In the rows, 128 means zero.
Families of rows that turns and mirrors carry onto each other, the same ones carrying the whole set onto itself: the rest of each named row's family, in list order:
4 families of 4 rows:
K_900: [121 121 170 152 111 123 152 143 124 151]
K_748: [140 164 106 122 113 127 134 155 132 130]
K_24: [132  85 136 125 148  83 104 129 128 143]
K_175: [ 81 126 129 147 151 109 110 145 153 104]
K_959: [133 165 110 119 111 128 135 157 134 129]
K_987: [123 115 166 145 108 128 154 141 118 148]
K_55: [137  86 129 123 146  82 103 127 131 144]
K_704: [143 159 102 127 115 128 129 157 123 128]
K_612: [139  95 128 122 142  77  97 131 117 141]
K_436: [ 86 127 121 133 148 109  98 142 149  99]
K_909: [ 83 127 130 133 147 111 101 143 149  98]
K_139: [128 113 161 145 107 129 156 136 118 150]
K_419: [115 119 165 145 114 133 158 129 124 145]
K_402: [139  86 128 119 136  88  98 123 132 141]
K_437: [ 83 127 137 126 154 115 107 144 152 102]
K_539: [143 154 105 110 105 120 134 157 130 128]

Which other rows belong to the same family as K_24? K_959, K_436, K_139
Which other rows belong to the same family as K_704? K_900, K_402, K_437
Which other rows belong to the same family as K_175? K_612, K_419, K_539

Families of rows that turns and mirrors carry onto each other, the same ones carrying the whole set onto itself: the rest of each named row's family, in list order:
4 families of 8 rows:
K_33: [122 124 138 107 116 116 136 113 133 143 100 137 104 104 147 107 104 138
 141 145 125 141  95 136 138 160 119 150 102 130  90 167 140 148 104 124
 106 106 114 124 130 125 122 120  95 143 106 115 101 143]
K_638: [117 149  90 132 136 123 120 142 106 140 102 156 121 107 127  96 124 160
 112 136  87 142 126  97 103 134 145 132 103 138 150 147 138 113 143 121
 174 152 100 159 120 117  81 102 111 139 117 136 145 133]
K_616: [100 135 117 126 157 131 133 122 152 157 114 135 135 123 118 142  95 128
 123 110 131 138  99 112  72 126 120 102 131 120 138 101 149 141 156 104
 115 118 116 153 128 154 138 155 115 138 140  90 134 115]
K_466: [147 140 113 123  67 123 122 139 127 115 133 141 129 140 143 105 166 116
 116 146 123 104 149 126 161 114 150 152 117 140 120 155 100 141 129 149
 176 119 141 107 127  95  98 103 143 118 121 163 125 123]
K_81: [121 136 136 119  93 128  94 131 152 118  78 122 107 120 118 127 149 133
 102 154 162 115 121 107 135 108 154 142 113 158 142  82 151 122 103 138
 133 129 132 146 147 123 166 120 105 126 119 125 129 108]
K_391: [125 161  89 127 134 112 118 139 102 147 106 155 112  91 128 110 131 155
 118 133  82 134 137  96 131 130 148 130 103 134 137 149 145 102 155 109
 159 142 115 159 135 126  87 101 117 152 143 137 137 137]
K_249: [131 147 106 137 116 138 128 154 126 124 143 138 151 149 115 136 153 106
 104 123 125 113 145 110 106  95 156 114 141 120 180  91 121 121 158 129
 165 150 152 144 115 119 125 126 163 110 157 136 152  92]
K_481: [110 159  84 129 146 122 105 135 126 138  93 147 134  83 126  95 133 154
 115 145  86 130 142  98 113 135 143 123 101 131 138 145 145 106 152 125
 162 147 116 162 119 123 106 101 120 134 126 149 133 130]
K_153: [130 144 121 110  98 127  84 131 145 126  75 117  99 117 118 122 146 140
  99 151 157 132 130  98 135 117 165 144 108 141 137  97 164 114 112 137
 139 138 133 158 133 133 161 125 100 110 136 114 121 121]
K_268: [132 142 109 127 138 119 166 136 102 145 162 146 151 134 141 119 107 106
 144 106  87 136 121 141 113 143 118 130 129  97 119 177 113 148 161 110
 139 126 134 127  94 125  84 132 155 129 139 128 132 131]
K_459: [122 135 123 137 134 125 175 136 109 138 164 149 156 136 141 121 109 100
 146 109  93 118 113 149 115 134 110 127 132 113 124 162  97 157 152 114
 132 118 133 116 106 113  88 129 159 144 122 137 139 117]
K_643: [ 93 141 121 126 139 139 131 120 131 141 114 135 140 118 122 147  82 117
 126 113 130 156  97 118  72 129 122 104 132 110 130 106 154 125 145 115
 110 133 127 167 123 150 137 146 133 163 136  99 148 124]
K_955: [107 138 132 121 166 125 139 129 128 147 108 129 128 113 118 139  92 125
 129 114 125 147  92 122  86 137 124 120 125 116 141 102 162 131 133 102
  97 135 126 166 114 154 151 149 116 137 137  90 135 116]
K_184: [114 141 117 132  93 115 104 122 149 128  69 140 112 114 126 113 141 138
 110 151 150 110 131 119 120  99 153 153 107 154 142  87 178 117 104 153
 121 139 137 142 140 127 156 124 110 127 133 110 129 120]
K_880: [130 136 133 115 107  93 133 126 130 135 104 136  79 110 145 105 134 139
 131 139 117 136  90 141 133 158 123 136 109 141  80 170 140 143 112 121
 105 104 118 129 109 112 127 119 103 143 113 126 103 138]
K_829: [117 143 107 121 124 152 124 140 143 126 139 136 163 135 122 134 151 108
 110 112 139 101 158 104 117 100 142 148 128 117 173  85 109 121 161 124
 167 161 156 139 113 125 113 125 152 106 140 144 149 104]
K_62: [146 116 162 115  88 126 155 132 129 125 148 121 124 170 137 148 124  84
 130 115 163 119  99 152 135 116 131 147 141 123 124 114 119 165 113 125
 108 108 150 111 121 124 142 149 139 121 134 104 126 108]
K_806: [109 141 113 125 156 130 146 129 141 144 110 126 139 108 121 138  79 122
 124 119 127 139 103 118  87 127 126 122 117 113 147 104 165 143 148 104
 116 135 134 152  98 162 139 164 114 148 145  98 143  96]
K_640: [149 131 157 121  91 155 149 121 129 129 139 122 134 162 139 158 135  86
 124 129 158 110 110 158 133 122 130 153 140 137 123 100 133 154 112 133
 103 107 156 120 128 136 147 153 130 115 128 106 114 102]
K_336: [118 160 109 131 109 133 123 158 132 119 137 137 169 137 127 135 145 112
 123 126 127 133 153  96 116 105 141 127 123 122 175  86 124 141 157 133
 181 153 161 137 127 130 123 127 164 115 152 121 149  87]
K_22: [153 135 126 117  74 124 131 146 107 112 131 142 118 132 142 103 160 115
 122 157 119 115 140 136 171 130 153 163 111 130 130 157 114 128 106 148
 154 139 150 114 114  92 109  92 141 114 124 161 121 122]
K_928: [115 143 128 112  93 133 109 116 157 119  76 138 107 119 110 107 145 131
  87 153 154 125 129 113 128 111 166 140  96 151 136  93 165 132 117 143
 133 140 135 145 139 114 162 107 103 128 141 107 141 118]
K_930: [124 140 110 129 126 155 128 141 125 128 137 133 180 143 117 140 121 101
 114 120 133 115 153 108 115  94 151 136 134 112 181  88 122 126 153 128
 168 153 148 142 132 134 122 132 156 111 145 125 155 101]
K_621: [135 114 137 111 124 112 138 110 123 142 106 133  92 117 135 110 113 129
 119 135 122 120  88 152 129 148 132 144 120 133  89 173 140 128 106 115
  90 102 109 132 118 121 126 123  96 142 107 132 111 153]
K_150: [137 135 138 126 110  99 136 126 112 137 100 132  93 118 137 109 104 132
 137 147 111 148  84 144 134 151 131 125 113 138  87 172 152 150 104 124
 104  94 111 136 125 121 135 128 107 150 116 108 113 133]
K_895: [140 135 130 110 140 131 157 148 107 135 173 131 148 139 138 132 117 101
 131 108 100 141 112 128 123 152 119 116 137 102 121 170  89 150 161  96
 151 114 131 127 104 122  92 124 148 129 125 142 132 123]
K_131: [138 126 115 131 136 121 155 150 101 148 169 138 146 135 152 138 113 114
 157 117  96 129 111 135 115 146 106 126 144  99 134 164  95 138 146 109
 136 118 132 123 104 129  86 140 154 125 121 144 113 120]
K_28: [161 135 123 116  94 108 130 148 123 120 126 137 122 136 141  97 177 121
 117 147 118  95 144 131 171 124 152 166 113 144 134 151 112 144 118 134
 163 122 142 104 123  98 111 101 125  94 122 154 112 116]
K_149: [146 139 131 124  78 122 114 137 112 117 131 141 116 143 139 106 176 120
 121 142 123 111 139 130 163 122 147 149 124 142 112 155  95 129 117 146
 154 121 132 121 142  85 110  88 145 105 113 152 117 141]
K_699: [136 121 153 111  95 132 144 125 152 126 144 120 134 146 134 146 134  84
 131 134 163 112 113 150 142 121 130 133 137 113 120 111 124 156 119 130
  95 104 165 111 124 128 166 145 147 115 147 114 107 103]
K_568: [131 114 158 117  99 135 143 129 152 115 134 116 149 163 135 134 128  85
 125 127 167 117 104 152 114 122 125 139 141 119 126 109 122 167 108 141
 112 113 154 111 109 123 162 147 141 105 114 116 123 103]
K_423: [105 148  88 125 143  95 112 147 125 133 101 144 124  91 121  88 121 153
 123 128  92 140 129  90 116 128 144 118 102 116 137 158 127 117 150 117
 168 147 111 153 111 111 102 101 129 140 131 146 145 134]

Which other rows belong to the same family as K_643? K_391, K_184, K_336, K_621, K_895, K_28, K_568
Which other rows belong to the same family as K_640? K_153, K_459, K_829, K_806, K_150, K_149, K_423

Families of rows that turns and mirrors carry onto each other, the same ones carrying the whole set onto itself: the rest of each named row's family, in list order:
5 families of 4 rows:
K_721: [140 137 141 139 143 111 128 121 125 107 107 151 122 138 127 135 166  82
 135 121 106 128 109 116 125 148 110 126 119 112 122 146 121 156 112 112
 129 100 174 118  87  87]
K_97: [157 132 131 141 151 136 135 117 111 120 104 149 109 135  98 131 179  84
 128 124 123 126  99 141 104 139 124 128 127 129 123 159 121 141 108 116
 144 108 155 120 108  95]
K_665: [124 136 125 147 153 148 139 122 100  92  99 127 106 124 133 124 175  98
 124 128 110 126  86 121 134 157 115 115 129 111 121 137 127 142 108 125
 132  98 149 138 107 102]
K_417: [107  83 117 119 129 115 126 124 147 168 128 152 124 156 123 113 140 122
 136 148 118 129 142 151 139 115 133  82 149 147 160 133 141 125 133 106
 139 132 138 126 193 131]
K_386: [132 135 133 148 146 141 112 125 127 101 111 165  96 134 106 134 165  78
 123 115 111 135  93 168 120 136 128 121 138 121 139 155 138 136 131 111
 141 113 140 129  87  84]
K_776: [ 75 137 165 109 106 136 126 141 120 126  92 145 123 153 120 154 107 155
 114 153  86  97 153 158 142 115 133 125 157 114 139 139 107 159 159 133
 162  95 105 103 113 114]
K_926: [ 91 111 111 143 145 124 128 139 163 146 116 125 123 126 129 117 152 124
 118 164 130 122 151 157 142 121 146  76 143 126 139 119 136 126 134 115
 130 146 126 131 180 124]
K_305: [102  88 129 133 120 137 107 120 159 139 147 158 121 164 150  94 127 137
 123 150 109 131 135 150 145 123 140  80 156 133 160 126 127 110 136 103
 120 131 125 118 184 126]
K_277: [182 114 153 117 131 175 120 142 124 108 151 114 154 114 150  99 114 151
 101 149 126 107 111 107 158 137 127 129 135 151 136 115 109 138 133 149
 141  88 143 106 121 144]
K_653: [157  98 145 106 128 149 107 148 144 104 160 133 171 103 128 114 123 135
 119 164 123  95 128 109 188 135 123 151 120 156 149 129  92 124 140 123
 133 105 153 108 124 139]
K_960: [164 135 124 133 162 146 125 139 140 114  86 132 112 128 115 134 181  79
 122 113 126 128 100 145 120 142 125 118 132 117 116 147 123 145 114 116
 143 100 143 129 106 102]
K_203: [113 100 118 119 137 127 124 145 170 165 112 146 130 171 148 107 144 132
 137 146 111 129 149 155 130 126 133  74 150 138 152 124 143 141 133 113
 136 120 135 123 183 127]
K_884: [107 115 147  84 107 143 110 137 110 134 113 141 126 149 145 162 113 152
 117 124  91  86 150 185 139 113 121 125 155 117 148 113 100 164 140 145
 173 101 109 119  94 123]
K_936: [102 119 162  89  97 122 114 115  83 142 121 156 113 150 130 154 112 142
 106 133  99  93 151 177 140 107 122 128 155 119 136 121  95 156 140 141
 165 104 121 106 102 123]
K_465: [166 122 136 147 113 163 109 138 136  98 170 143 156 127 136  84 108 142
  99 156 129 112 117 112 162 144 136 138 125 149 134 140 133 114 142 132
 131 100 144  99 139 138]
K_524: [147 123 145 120 122 178 104 142 124 112 141 128 143 102 137 113 116 164
 113 172 106  96 124 125 181 165 125 146 140 176 143 125 113 121 137 140
 131  92 146 125 115 135]
K_357: [177 106 153 116 124 164 117 133 104 112 161 133 153 117 132  96 127 139
 103 163 133  97 115 114 167 133 136 152 128 163 135 129 105 128 138 144
 141  99 143 103 136 148]
K_333: [ 91 121 174  98 111 109 123 128 112 122 118 149 132 154 142 159 111 133
 118 145  85 102 155 156 130 104 118 119 136 100 147 123  79 161 140 130
 153 109 133  92  89 101]
K_595: [ 99 131 154 109  94 137  98 127 102  98 126 160 121 144 117 148 122 143
  88 118 106  92 142 190 144 109 125 134 151  97 144 128  92 149 136 125
 157 104 118 116  88 115]
K_512: [104  77 116 121 140 103 115 144 165 141 137 141 139 137 149 119 145  96
 144 160 110 119 148 150 159 116 134  93 129 142 161 118 135 131 135 104
 131 146 140 125 175 126]

Which other rows belong to the same family as K_960? K_277, K_203, K_884
Which other rows belong to the same family as K_776? K_665, K_926, K_524
Which other rows belong to the same family as K_417? K_97, K_936, K_357
Which other rows belong to the same family as K_653? K_721, K_333, K_512

Families of rows that turns and mirrors carry onto each other, the same ones carrying the whole set onto itself: the rest of each named row's family, in list order:
10 families of 3 rows:
K_745: [152 140 124 174 123  75 149 142 131 119 120 129 129 123 129 162 150 118
 149 123 133 115 126 158 104]
K_502: [ 91 149 153 112 128 146 137 136 139 157 123 174 130 124 132 145 113 136
 138  98  92 123 128 145 150]
K_842: [110 106 132 137  94  89 136 138 144  89 144 120 130  77 123 159 138 128
 142 130 140 145 133 140 111]
K_564: [135 115 142 132 133  86 124 131 167 126 110 157 120 133 173 146 123 120
 152 140 117 122 126 158  96]
K_380: [123 122 103 161 133 147 153 156 135 119 106 116 165 144  92 141  94 140
 122 129 145 156 138 120 112]
K_197: [ 89 135 148 121 167 111 178 143 118 146 142 155 115 129 150 138 111 107
 122 109  97 126 110 131 148]
K_59: [127  82 106 117 144 126 145 151 156 124  98 135 129 151 126 159 116 157
 138 132 124 179 135 122  99]
K_859: [113 147 160 124 152 120 126 154 107 144 162 175 129 124 122 128  99 109
 111 100 124 139 112 145 152]
K_345: [111 107 131 137 149 172 141 151 150 119 129 103 173 129 111 127 108 137
 111 136 113 134 138 117 111]
K_599: [146 127  98 122 154 149 144 163 154 120 121 131 152 115 119 128 104 144
 131 142 127 127 103  83 137]
K_239: [146 100 131 175 141  95 137 151 147 102 131 107 111 113 136 161 167 121
 150 115 121 127 121 127 130]
K_540: [149 127 146 147 127  93 123 137 120 111 119 138 141 119 180 156 165 110
 147 129 123 171 125 146 134]
K_458: [103 122  96 120 138 135 154 143 137 137 130 131 160 129 104 107 127 155
  81 125 141 165 143 122 120]
K_214: [140 110 127 124 144 162 114 161 119 122 156 122 176 112  90 140 128 133
 105 120 139 154 129 141 113]
K_384: [133 105  98 119 109 159 124 127 141 130 116 115 133 141  93 150 117 126
  95 126 134 169 145 126 123]
K_443: [133 147 139 109 162 115 152 142 124 147 122 156 113 120 115 128 126 140
 134 145  97  94  99 109 138]
K_553: [122 110 125 129 120 152 115 153 114 102 121 128 160 122 127 150 129 157
 117 128 117 185 152 101 124]
K_169: [ 83 145 117 129 161 121 167 134  86 140 117 167 123 116 123 137 106 113
 124 124 130 104 121 136 127]
K_104: [142 122 117 166 132  84 127 130 159 122 118 117 140 120 130 117 170 132
 118 140 157 144 134 151 123]
K_191: [ 98 135 120 105 129 135 129 110 108 142 122 163  98 132 131 132 112  83
  96 116 124 124 119 141 139]
K_174: [ 91 148 125 135 143  88 143 132 112 133 133 166  99 123 134 100 144 119
  97 107 134 119 121 133 137]
K_457: [119 112 101 128 125 186 119 149 155 112 116 128 168 104 127 150 139 134
 139 100 127 135 129 130 122]
K_43: [ 78 114 134 120 142 106 168 133 110 111 124 148 123 113 143 124 124  78
 138 118 142 162  95 154 133]
K_890: [ 90 142 161 116 146 138 118 133  79 123 119 167 129 131 152 121 128 114
 116 124  98 141 124 129 130]
K_709: [157 119 120 141 106  93 122 110 151 133 118 127 105 121 139 167 151  96
 127 129 137 144 131 161 136]
K_939: [155 110 148 161 158  94 109 147 122 125 140 135 121 103 115 158 158 115
 146 121 151 156 115 153 152]
K_521: [ 88 103 112 103 151 141 127 144 117 110 110 171 104 136 145 129 113 121
 124 115 113 112 114 119  89]
K_803: [131 117 135 155 141 123 133 139 142 132  97 139 112 132 131 161 177 119
 171  92 118 149 107 154 149]
K_520: [ 85 114 161 129 111 134 141 137 132 113 117 120 141 142  83 115 105 130
 119 136 117 167 128 143 106]
K_919: [179 132 121 142 150 106 150 158 150 123 113 124 130 140 124 130 153 121
 150 130 114 126  83 119 124]

Which other rows belong to the same family as K_43? K_842, K_520
Which other rows belong to the same family as K_191? K_384, K_709
Which other rows belong to the same family as K_521? K_564, K_59
Which other rows belong to the same family as K_502? K_457, K_803
Which other rows belong to the same family as K_859? K_214, K_939
Which other rows belong to the same family as K_540? K_553, K_890
Which other rows belong to the same family as K_443? K_599, K_919

